128 stands for zero in the data rows.
Here are some points, one per row:
[139  80  95 163  82 124  99 164 122 109 118  82 118 106  44  95 146 113
  67 151 145 185 187  98 217  88 169 146  81 121 127 120 128 106 120 104
 209 157  94  95 115 103 106 189 148 157 140 151 139 108  94 103 135 122
 118 142 146 136 131 138 117  88]
[142 209 128 176 106 117 122 124 188 145 140 173 157 126 157 119  98 122
 121 108 175 130 161 166 107 121 158  90 105 156  83 163  85 115 105 124
 132 148  91 179 103  67 110 149 140 103  84 117 129 189 166 179 168 172
 165 144 136 128 100 162 165  91]
[101  93 139 133 133 122 116 103 118 193 163 147  88 200  77 121 154 127
 193 126 124  98 119  93 131 119 198 106 130  96 154 110 115 127 111 160
 144 116 119 134 191 139 108 168 106 150  98 156 130 125 151 106 170  84
 153 103 195  58 120 151  84 109]
[102 129  90 103 179 128 164 151 186 125 126  98 185 153 121  77 187  97
 106 105  90 106 101 143 157 109 129 130 152 163  98 168 183 144 178  89
 134 109 123 130 137  76 156  69 123 117 104 133 184 155 157 163 148 157
 138  50 114 109 132  98 127  89]
[112 130 118 120 122 110 133 140 136 172 111 138  85 145  88 183 130 152
 116 227 147 160 135  83  68  83 152 115 165 164 111 120 108 178 148 151
 148 110 160 135 126 169  63 115 123 103 133 150 138  82 128 130 134 230
  80  82  73 140 169 131  95 153]
[167 131 153 114 137 154 205 147 130 125 151 129 179 132 133 119 129 118
 132 104  99  86  53 132  93 110  77 150 116 144 138  97  90  98  61 123
 155 154  89  87  95 130  83  85 153 148 125 122 171 138 132  66 118 175
 148 157 123 139 141 187 113 132]
[164 163 137 147 122 157 105 148 105 141 132 131 140 114 129 128 144 141
 106 184 180 110  84  97 158 213 223 136 106 139 172 126 113 164 139 140
 119  70 132 112  99 141 102 103 107 119  96 119 147  94 136 123  87 101
 122 168 119  73 131 118 204  92]
[161 147 167 144 102 133 208 117  94 117  93 115 113  78 125 108 134 141
 175 120 110 137 123 157 165   0 213  82 132  92  79 116 122 144 151 118
  87 138 138  88 124 180 173 116 145 139 108 154  76 133 123 122 144 110
 143  97 114 142 157 156 177 147]
[192 147 129  99 165 121  90 104 121  97 149  79 101 113 157 150 152 183
  84 124 154 114 121 136  82  52  93 176 126 100 102 166 117 104 187 148
 109  90 125 120 192 164 108 137 221 152 119  90 149 120 162 148 112 122
 101 181 181 146  80 119 146 158]
[111 127  83 169  97 114 123 177  70  78 124 126 119 103 132 157 179  96
 144 145 120 123 130 147 116 123  72 119 163 100 197 190 148 108 130 155
 112 197 150 170 108 182 156 160  80 142  81 115 162 135 154 123 112 135
  88 108 146  92 121 132 108  62]
[103  98 141 191 140 174 167  94 132  80 134 184  93 129 141 122 115 117
 137 122  79 149  95 121 164 105 101 141 124 160 123 139 116  57 202 158
 160 117 149 162 118 141  86  58  91 142 150  97 118 138 124 158 183 128
 141 164 119 117  85 102 140 166]
[122 188 170 194 169 186 154 118 147 161 168 101 125 173 182 118  99 133
  66  99 145 136 143  92 106 163 106 114  95  83 139 120 148 107 136  80
 109 203 114  92 148 140 133 105 138 161 151 155  88 100 152 120 151  81
  87  77 137 177 161  96 129 141]
[109  70 157 146 122 174 117 123 175  97 144 115 145  75 150  99 148 127
 160 136 158 186 128  97  67  90  36 103 102 151 138  87  92 161 134 125
 130  88 169 101 117 132 153 111 142 107  95 104  98 142 149 129  97  69
 136 114 142 161 132 121  85 125]
[131 142 139  99 167 142 119 182 105 136  86 110  92 176 123 116  92 118
 113 136  75 145 172 119 106 142  84  76 109  80  91  64  97  81 123  84
  63  72 107 111 105 116 132 108  82 138 104 101 145 198 124 136 103 143
 100 144 171 121 155 134 137 148]
[126 111 129 152 112 110  96 115 120 134  81 115 210 153 123 194 131 120
 158 112 152 124 124 172 110 106 113 135 123 193  91  98 173 119 147 148
 117 155  80 128 134 107 152 137  72  89 179 216 143 152  85 138 122  95
  81 155 151  92 108 166 155 118]
[153  86 120  66  89 155 140 154 186  88 158 123  90 149  88 212 122 137
  94  92 135 151 117 142  97 171 172 142 144  96 162 122 183 120 110 167
 134 111 176 149  85  92 127 134 150  88 116 169  78  94 179 122 109 134
 145 134 149 109 176 136 139 171]
[111 152  93  80  72 123  92 154 131 173  90  93 139 162  88 147  71 129
 153  94 192 106 107  84 149 105  80 171 150 135 169 114  85 138 112 120
 141 112 162 135  98 185 155 163 106 144 144 119 149 142 166 110 178 120
 164 114 104 108 126  59 166 158]
[117 139 130 122 168 138 149 115  96  91 180 138 129  85 145 138 149 146
 153 174 109 166 143 136  95 137  98 133 109 139 148 144 100 101 125  72
 112  89  64 123 144 147 215 171 117 117 196 131 129  74 127 154 105 156
 203 108 140 109 146 143 144 184]
[110 133  81  69 146  89 176 102  66 159 130 131 113  96 135  94 121 163
 117 125 129 182 109 142 120 149 171 139  64 195 152 132  94  71 137 142
  66 129 124 163 130 109 160 117 142 159  82 152  90 129 113  86 108  78
 116 105 114 191  85 106  90 137]
[ 72 101 151 119 136  92 114  92 140 160  87 127  64 122 160 134  95  76
  99 165 106 144  66 104 124 175  87 154 156 119  86 138 210 144 102 102
 155 120 146 117 118  99 159 149 140 131  90 145 153 122  98 132 174 123
 153 126 110 153  89 215 178  99]
[173 162 103  77 116 105 122 146 146 107 161 103  68 115 194  94  95  90
 165 138 157 129 118 118 151  90 162 162 142 179 105 100 173 170  60 102
  96 151 182 156 120 132  80 100 103  75 231 100 114 101 154 141 118 130
  84 125 121  71 113 141  91 116]
[ 73 161 174 143  83 157 151 117 108 135 164 139 132 159 136 112 120 138
 104 107 101  66 162 117 128  58 135 156  92 120 146 153 138 163 142 141
 107  96 156 138 129  68 120 155  75 136 141  86 131 120  84 114  65 140
 159 157 154 225 163 118 135 125]
[ 81 112 122 149 178 141 123 158 171  98 104 131 128 136 118 107 150 149
 132 163 167  71 176 209 155 153 111 130 148 102 110 125  84 120 115 161
 150 158 168 119 127 113 169 169 159 117 142 117 110  94  55  38 118 133
  93 129 129  90  79 120 144 116]
[111 113 153 114  68 114 152 134 166 117 104  64 163  98 168 106  88 135
 155 109 103 128 163 119  83 255 244 168 166 146 125 121 128 148 160 104
 155 126 153 137 180 167 128 126 122 149 156 100 125 178 140 134 131 182
  96 143 121 128 141 131  99 157]
[121 143 112 111 126 131 125 136 106 112 107 142 150  99 104 152 114 137
  96 109 106 107 137 126 159 194  91  41 174 131  82 129 119 191  86 185
 129 153 114 164 146 179 114 110 120 130 121 119 199  64 112 131 158  99
 167 122 217 142 122  65 106 111]
[155 146 166 146  96 129 127 104 106 108  86 145  87 124  67  66 153 162
 175 134 143 105 170 181 162 194  14 134 162 132 135 133 159 142 127 139
 147 112  80 149 143 105  82 171 199 150 155 177 104 133 123 112  92  97
  94 101  92 111 159 113 128 102]
[145 170 108 100 193 155  50 110  82 103  94 168 146 133 106 115 165 123
 161  67 159 172 116 127  86 121 174  93 108  94 150 143 140 108  91 118
 157 141 160 147 184 144 132  79 132 184 149 116 102 147  78 171  71 133
 168 124 112 182 105 141 160 141]
[143 112 114 133 164  57  86 133 155 205 166 124 152  93 170 129  98 165
 117 102  42 116 111 137 158  99  99  67 169 163 170 128 156 133 145 111
 168 158 119 107 101 103 121 127  98 152 109 112  57 135 136 106  79 137
 150 185  85 108 128 127 122 138]
[ 84  97 122 134 132 141  71  97 129 104 115 175 112 136 181 161 149  78
 127  96 112  97 171 126 129 100 212 174 177  97 157  88 119 146 126 133
  93 161  46 127  72 116  92 149 179 112 123 126 172 131 159 105 145  96
 138 125  71 128 145  64 104 123]
[162  85  91 148 128  64 150 152 153 157 121 173 204  91 124 151 107  85
 105 154 140 106  95 113 166 127  88 175 113  62 127 144 134 108  92 121
 116  68 117 149 206  90 115 117 117  78  93 133  93 120  81 192 183 120
  87 143  92 137 158 139 106 148]
[174  91 152 106 115 111 122  59  79 140 183 148 140 195 102 144 133 151
 135 141 115 131 131 135 162 195 103 109  66 113  99 169 111 152 165 144
 113 158 162  46  74 132 178 122 137  75 151  85 143 177 126 173 151 164
 151 141  89 145 110 138  70 126]
These points spread out most along one direction. Take the direction at right angles to it along which they spread out most. Then take the direction at right angles to both along which they spread out most. Go by this last direction. How many in every 100 of the points above lie lower along it than each point below? Round to a whole number. More than half of the points above lie lower than the first one.
[112 130 118 120 122 110 133 140 136 172 111 138  85 145  88 183 130 152
 116 227 147 160 135  83  68  83 152 115 165 164 111 120 108 178 148 151
 148 110 160 135 126 169  63 115 123 103 133 150 138  82 128 130 134 230
  80  82  73 140 169 131  95 153] 71
[155 146 166 146  96 129 127 104 106 108  86 145  87 124  67  66 153 162
 175 134 143 105 170 181 162 194  14 134 162 132 135 133 159 142 127 139
 147 112  80 149 143 105  82 171 199 150 155 177 104 133 123 112  92  97
  94 101  92 111 159 113 128 102] 39
[121 143 112 111 126 131 125 136 106 112 107 142 150  99 104 152 114 137
  96 109 106 107 137 126 159 194  91  41 174 131  82 129 119 191  86 185
 129 153 114 164 146 179 114 110 120 130 121 119 199  64 112 131 158  99
 167 122 217 142 122  65 106 111] 35
[173 162 103  77 116 105 122 146 146 107 161 103  68 115 194  94  95  90
 165 138 157 129 118 118 151  90 162 162 142 179 105 100 173 170  60 102
  96 151 182 156 120 132  80 100 103  75 231 100 114 101 154 141 118 130
  84 125 121  71 113 141  91 116] 42
[102 129  90 103 179 128 164 151 186 125 126  98 185 153 121  77 187  97
 106 105  90 106 101 143 157 109 129 130 152 163  98 168 183 144 178  89
 134 109 123 130 137  76 156  69 123 117 104 133 184 155 157 163 148 157
 138  50 114 109 132  98 127  89] 6
[126 111 129 152 112 110  96 115 120 134  81 115 210 153 123 194 131 120
 158 112 152 124 124 172 110 106 113 135 123 193  91  98 173 119 147 148
 117 155  80 128 134 107 152 137  72  89 179 216 143 152  85 138 122  95
  81 155 151  92 108 166 155 118] 13
[ 73 161 174 143  83 157 151 117 108 135 164 139 132 159 136 112 120 138
 104 107 101  66 162 117 128  58 135 156  92 120 146 153 138 163 142 141
 107  96 156 138 129  68 120 155  75 136 141  86 131 120  84 114  65 140
 159 157 154 225 163 118 135 125] 55
[167 131 153 114 137 154 205 147 130 125 151 129 179 132 133 119 129 118
 132 104  99  86  53 132  93 110  77 150 116 144 138  97  90  98  61 123
 155 154  89  87  95 130  83  85 153 148 125 122 171 138 132  66 118 175
 148 157 123 139 141 187 113 132] 23
[103  98 141 191 140 174 167  94 132  80 134 184  93 129 141 122 115 117
 137 122  79 149  95 121 164 105 101 141 124 160 123 139 116  57 202 158
 160 117 149 162 118 141  86  58  91 142 150  97 118 138 124 158 183 128
 141 164 119 117  85 102 140 166] 26
[122 188 170 194 169 186 154 118 147 161 168 101 125 173 182 118  99 133
  66  99 145 136 143  92 106 163 106 114  95  83 139 120 148 107 136  80
 109 203 114  92 148 140 133 105 138 161 151 155  88 100 152 120 151  81
  87  77 137 177 161  96 129 141] 65
[111 113 153 114  68 114 152 134 166 117 104  64 163  98 168 106  88 135
 155 109 103 128 163 119  83 255 244 168 166 146 125 121 128 148 160 104
 155 126 153 137 180 167 128 126 122 149 156 100 125 178 140 134 131 182
  96 143 121 128 141 131  99 157] 52
